<115>: [ 83 138 161 100 157 143 164 152]
<108>: [116 127 147  82 129 105  69  83]
<46>: [ 83 138 161 100 121 143 164 152]
row of <46> | [ 83 138 161 100 121 143 164 152]
row of <108> | [116 127 147  82 129 105  69  83]
step +1: [100] | [101]
row of <115> | [ 83 138 161 100 157 143 164 152]
step +1: [157 143 164] | [158 144 165]

<102>: [124 129 133 127 142  63  99 155 142 232 148  85 138 171 152 146 121 171
 208]
<51>: [163 149 146 167 157 124  75 154 170 151  72 167  72 168 162 110  66 147
 151]
<16>: [163 149 146 167 157 124  75 154 170 151  72 167  72  77  95 143 146  82
  89]
step +1: [110] | [111]
step -1: [154 170 151] | [153 169 150]

<33>: [ 87 124 143 120  91  69  51 196  75 114 124  69 101 110]
<23>: [105 163  97 150 121 125  19 215  38 152 160  49  54 133]
<52>: [ 87 190 143 120  91  69  51 196  75 168 148 138 141 200]
<94>: [ 93 124  86 116 106 108  75 168  90  96 115  75  94  65]
<136>: [ 87 190 143 120  91  69  51 196  75 114 124  69 101 110]
row of <52> | [ 87 190 143 120  91  69  51 196  75 168 148 138 141 200]
step +1: [ 97 150 121 125] | [ 98 151 122 126]
row of <136> | [ 87 190 143 120  91  69  51 196  75 114 124  69 101 110]
step +1: [141] | [142]

<69>: [142 120 129 122 116 151 125 110 160 146 123 133 121 144 131 129 128 154
 126 174 135 133 119 146 138 129 133 159  69 128 122 145 116 123 124 140
 125 127 110 136 158 136 146 115 136 130 136 129 132 135 122 122 162]
<24>: [ 79 137 129 129 128 128 135 128 135  93 149 118 122 123 127 129 133 125
 124 134 112 132 126 109 140 131 128 128 100 109 136 127 122 151 132 155
 131 130 120 130 138 138 132 148 115 131 123 125 144 126 122 122 121]
<45>: [ 89 129 124 148 151 110 128 172  95 140 146 129 131 147 143 127 130 126
 134 189 133 141 122 125 121 128 103  79 137  97 127 120 138 145 134 144
 124 114 147 126 129 117 122 102 120 137 165 127 123 127 130 134 142]
<100>: [101 120 126 129 134 119 133 141 161 115 148 118 131 103 145 117 138 166
 124 109 146 146 125 122 134 134 126 100 135 103 123 118 134 140 127  99
 126 120 135 132 106 139 121 144 132 132 119 124 138 127 120 119 139]
<8>: [129 130 131 120 132  91 123 120 127 137 102 156 113 118 125 131 116 127
 119 152 119 126 140 115 118 126 114 155  66 143 116 135 140 129 123  81
 130 137  97 129  99 131 125 113 131 134 138 135 129 123 130 137 121]
<57>: [174 126 123 121 133  97 134  95 154 147 113 117 118 136 130 123 135 134
 128  27 132 131 137 124 120 141 134 162 145 130 124 135 121 124 140 107
 131 120 118 128 119 127 115 121 137 123 111 136 145 127 131 145 116]
row of <24> | [ 79 137 129 129 128 128 135 128 135  93 149 118 122 123 127 129 133 125
 124 134 112 132 126 109 140 131 128 128 100 109 136 127 122 151 132 155
 131 130 120 130 138 138 132 148 115 131 123 125 144 126 122 122 121]
row of <57> | [174 126 123 121 133  97 134  95 154 147 113 117 118 136 130 123 135 134
 128  27 132 131 137 124 120 141 134 162 145 130 124 135 121 124 140 107
 131 120 118 128 119 127 115 121 137 123 111 136 145 127 131 145 116]

